Each path is a new rotation, seen through one point. The rows after it are directions, each followed by how far the rotation turns it, in degrees a step (0 if it stays put).
Each turn is a multiple of 5 degrees from 10 to 175, or 0.
Each row of a path follows its step; steps can be skipped.
Rotation 1:
step 0: [-3.73  0.32  0.36  1.03  3.51  2.42 -3.53  0.97 -2.71 -0.02 -1.17  3.06
  0.13 -4.23  1.74 -4.11 -0.52 -3.42  2.82 -0.35  1.79  3.00 -1.02 -0.27
 -0.94  3.36  3.03  1.44  0.53 -4.22 -0.40  2.31]
step 1: [ 0.87 -0.62 -1.05  1.88  6.05  3.58  1.22  1.35 -3.32  1.32  0.97  0.44
  1.16 -0.64 -4.27 -3.31  5.25  0.50  0.54  2.75  0.21 -0.46  2.55  0.52
  4.48  3.28  0.90 -1.32  0.12  2.36 -0.54  0.10]
step 2: [-3.42 -1.37  1.42  0.82  2.71 -0.01  0.51 -1.82  0.95  2.76  6.95  2.73
  1.51  4.84  1.80 -0.80 -0.45  1.32  1.91 -1.92 -0.74 -0.87  2.05 -2.42
  3.84 -0.77 -1.51 -4.62 -0.82  0.55  0.16  1.47]
step 3: [-1.47  1.19  5.23  3.65  0.58 -2.55  0.57  2.09  3.57 -0.47  0.62  2.86
  3.33  1.57  2.01 -1.02 -1.80 -0.76 -0.30  0.74 -2.06  0.09 -1.66  1.57
  0.42  4.41 -1.27  1.94 -2.83 -2.13 -3.19  5.03]
step 4: [ 6.47  0.77  0.71  1.80 -1.27  0.32 -1.00 -0.39  0.36  0.98 -1.34 -1.96
  1.08 -1.96 -3.40 -4.18 -4.16  0.79  0.74  4.34 -2.52 -0.19  1.37 -0.97
  2.96  2.72 -0.21 -2.70  0.64 -2.05  0.73  4.23]
step 5: [-1.72 -2.57 -1.08 -3.44  2.59  2.65 -1.93 -3.17  0.84  3.50  2.66 -0.73
  1.74 -2.94  0.32 -0.82 -5.24 -3.48 -0.88  1.10  0.07 -1.15  3.79 -1.79
  1.62  0.30  3.51 -1.21 -0.45 -4.46 -1.76 -0.99]
step 6: [-4.17  0.70  0.80  1.13  5.29  1.56  1.51 -0.85 -0.41 -3.49  3.64  1.71
  2.35 -0.66 -3.93 -0.92 -1.80  0.28 -4.74  1.20 -1.69  0.47  1.02  3.45
 -1.81  4.29  1.07  1.52  1.99  0.27 -1.45 -1.94]
step 7: [ 0.28 -1.32  4.25  4.87  2.47 -0.43 -0.42  0.42 -1.87 -0.35  3.68 -0.32
 -1.00  1.74 -2.42 -4.11 -2.58  2.03  2.61 -1.63  0.98  4.55  0.96  2.06
  1.12 -1.19  0.10 -1.84  4.19 -0.81  4.14  0.89]
step 8: [-0.22 -2.41  5.26 -0.09  0.90 -1.10 -0.91  1.89  1.10  4.20 -0.19  1.93
  3.10  0.46  3.52 -1.49  2.89 -1.76  0.18  2.09  1.10  3.58  4.17  1.66
  4.78 -0.93  2.10  2.75 -0.12 -3.16 -0.07  0.60]
step 9: [-0.37  1.04  0.87 -1.93 -0.57  0.71 -0.41 -0.04 -0.51 -1.25  0.71  1.23
  4.12  2.19 -0.90 -1.03  2.60 -0.53 -3.14  5.80 -7.75  0.26  2.99 -2.19
  2.06  1.66 -2.70 -1.27  2.05 -0.26  0.85  1.80]
Directions:
[-1.01  0.09 -1.95 -0.71 -0.24 -0.93  0.23  1.59 -1.16 -1.29  0.08 -0.82
  0.31  0.14 -0.32  0.07 -0.54 -1.60 -0.19  1.23  1.03  0.16  1.33 -0.88
  1.02  0.35  0.12 -0.10 -0.90  0.03  0.85  0.46]	85
[ 0.84  0.40 -0.30 -1.33  0.24 -0.07 -0.13  0.24  1.62  2.03 -0.17 -0.68
 -1.26  0.57 -0.28 -1.07  0.26 -0.11 -0.71 -0.74  0.96 -0.43  0.99 -0.23
  2.23  0.28  0.01  0.58  0.46  0.42  0.12 -1.19]	110
[ 0.84 -0.24 -0.09  1.25 -1.53 -0.16 -1.37  0.83  0.81 -0.58  2.05 -0.30
 -0.78  0.56  0.31  0.49  0.65  0.22  0.21  1.07 -0.65 -1.65 -0.08 -1.31
  0.41  0.03  0.51  1.04  0.09 -0.44 -1.24  0.36]	55
[ 0.62 -0.37 -0.30 -0.22 -0.29 -0.55  0.75 -1.02  0.67 -0.27  0.25 -1.30
  0.69  0.16 -1.39  1.45 -2.30  1.05 -0.10 -0.38  0.91 -1.02  0.36  1.56
  0.19  0.48  0.57  0.27 -0.25 -1.33 -0.62  0.62]	40
[-1.12  1.27 -0.44  0.64  0.95 -0.50 -1.22  0.54  0.81 -0.78 -0.41  0.20
 -0.85  1.54  0.49  0.51 -2.04  0.00 -0.35 -0.82 -0.28  0.68 -0.56  0.00
 -0.20  0.63 -0.84  0.83  1.44  1.32 -0.40  0.77]	100
[-0.22 -0.85  0.16 -0.72 -0.41  0.33 -0.62 -0.80  0.98 -0.51 -0.26  1.08
  0.55  1.07  1.15 -0.21 -0.16  1.08 -0.84  0.33  2.27  1.50  0.21 -1.47
 -0.63  0.20  1.59 -0.36 -0.69 -0.14 -0.78  0.06]	130
[ 0.68 -0.64  1.21 -0.94 -1.45 -0.59 -0.19 -0.56 -0.13  0.24 -2.20  0.45
 -0.14  0.52  0.55 -0.27 -1.36 -1.43 -0.94  1.07 -0.95 -1.38 -0.62 -0.84
 -0.04  0.73 -0.81 -0.74  0.16 -0.52  0.01  0.19]	65
Rotation 2:
step 0: [ 2.29 -1.83 -1.53 -1.36 -0.37 -1.61  0.16 -1.10  1.38 -0.37  0.88 -2.88
  2.65  0.90  1.50 -1.47 -1.02  0.40  4.10  3.33  2.01  1.64  2.88  2.66
  1.23  2.64  0.61  1.96 -0.82  1.41 -2.40  5.76]
step 1: [-2.59 -1.28 -2.40  0.24 -0.22  0.23  5.19 -1.93  5.07 -1.26  0.16 -1.46
  2.65  3.07 -1.40  0.66  0.03  0.46  2.55  2.89  1.49  2.50  0.70  2.32
 -1.94 -1.37  1.30  1.08  0.49 -0.76 -1.00  3.63]
step 2: [-2.24 -0.01 -4.38  1.62  2.65  1.84  6.25 -2.81 -0.10  2.34  0.74 -4.12
  0.68  1.39  0.07  1.00  3.15  0.20  0.73 -1.49 -1.24  1.96  0.00  2.46
 -0.02 -2.01 -0.32  0.66  0.72 -1.00  1.44  0.43]
step 3: [ 0.05 -1.83 -1.23 -0.91  3.70  0.48  0.86 -1.25 -2.85  4.88  1.92 -5.38
  1.61 -0.74  1.20 -1.79  1.59 -2.84 -0.10 -1.51 -1.37  1.33  4.34  2.10
  0.46  0.69 -1.07  0.14 -0.39 -0.61 -0.77  2.70]
step 4: [ 0.03 -2.18 -0.81 -2.27 -0.93 -1.65  1.50 -0.15 -0.61  3.43 -0.32 -2.57
  1.58  1.11  1.47 -1.96 -4.32 -1.65  1.45  2.67  0.70  1.81  5.34  0.61
 -3.48  0.45 -0.87  0.87 -1.87 -0.51 -2.72  3.39]
step 5: [ 0.38 -0.51 -2.30  0.39 -2.19 -2.16  4.84 -0.87  1.60  3.14  0.26  0.87
  0.69  3.27  0.74 -0.82 -1.39  1.44  2.71  2.71  0.53  5.59 -0.43  2.12
 -3.46 -0.24  0.74  2.18 -2.09 -0.95  0.73  1.49]
step 6: [-0.29  2.06 -0.88  0.62  3.65 -0.64  3.91 -0.49  1.52  4.15 -0.56  0.30
 -0.11  0.66 -0.82 -0.44  3.91  0.04  1.60  0.72 -1.16  4.33 -0.60  3.41
  1.05 -0.98 -1.17  3.02  0.27 -3.30  2.44  2.80]
step 7: [ 1.60  0.33 -1.93 -2.11  4.07 -0.46  1.41 -3.55  0.25  2.97 -1.51 -2.27
 -1.21 -0.67 -0.46 -1.62  0.50 -2.18  0.24  0.18 -0.09 -0.47  3.55  3.43
  2.44 -0.98 -5.26  2.55  0.46 -0.57 -0.54  3.07]
step 8: [ 1.60 -2.57 -2.92 -2.25 -1.69 -0.46  0.83 -4.88  0.51  1.40  1.71 -0.77
  1.06  2.46 -0.03 -2.11 -2.21 -2.55 -1.48  3.28  0.11  1.36  3.13  3.77
 -0.93  1.85 -2.85  0.39  0.31  0.11 -3.37  1.25]
step 9: [-1.99 -0.88 -2.52  3.08 -1.91 -0.95  2.93 -1.48  0.27  1.31  0.61  1.21
  3.82  4.14 -1.13 -1.06  0.00 -0.42  0.02  3.21 -1.01  4.29  1.77  1.53
 -2.02  0.49 -1.48  0.03 -0.15 -4.80 -2.36 -0.70]
Directions:
[-0.39  1.28  1.21 -1.36  0.90 -0.05  0.50 -0.92 -0.12  0.82  0.54 -0.63
 -1.44  0.31  0.01 -0.11 -0.68 -0.55  0.48 -1.04 -0.63  0.34  0.08 -0.97
 -1.95  0.10  1.33 -0.20 -1.80 -0.18  0.83  0.23]	35
[-0.61  0.52 -0.36  0.27  0.50 -0.90 -0.42  0.14 -1.12 -0.43 -1.13 -0.66
 -0.02 -0.52 -0.30  0.77  2.08  0.79 -1.33 -1.75 -0.68  0.46 -0.85  1.12
 -1.09 -1.14 -0.38  0.62  0.50 -0.40  1.06  0.75]	90
[-0.53 -0.54  1.35  1.37  0.48  0.07  1.25 -0.54  0.71 -0.14 -0.22  0.45
  0.27 -0.65 -1.37  0.84  0.10  0.57  0.62  0.73  0.12  1.10 -0.49  0.08
  1.04 -2.10  1.37  1.12 -1.00  0.01  0.25 -1.06]	85
[ 0.96  0.84 -0.73  0.15  0.68 -0.79 -1.20  0.35  0.64  0.21 -0.05 -1.05
  0.28 -2.35 -0.74  0.90  0.25 -1.35  0.84 -0.48  0.62 -0.07  1.64  0.34
 -0.01  0.97  0.09  1.17 -0.30  0.14  0.12 -1.38]	95
[ 0.50  0.52  1.23  0.18 -0.23  0.12 -0.96 -0.39 -1.43  0.06  1.82 -0.40
  0.82  0.68  0.66  0.95  1.33  0.16  0.80  0.80 -1.59  0.95 -0.85  0.52
  0.90  1.67  0.50  0.66 -0.08 -0.79 -0.31 -0.22]	120
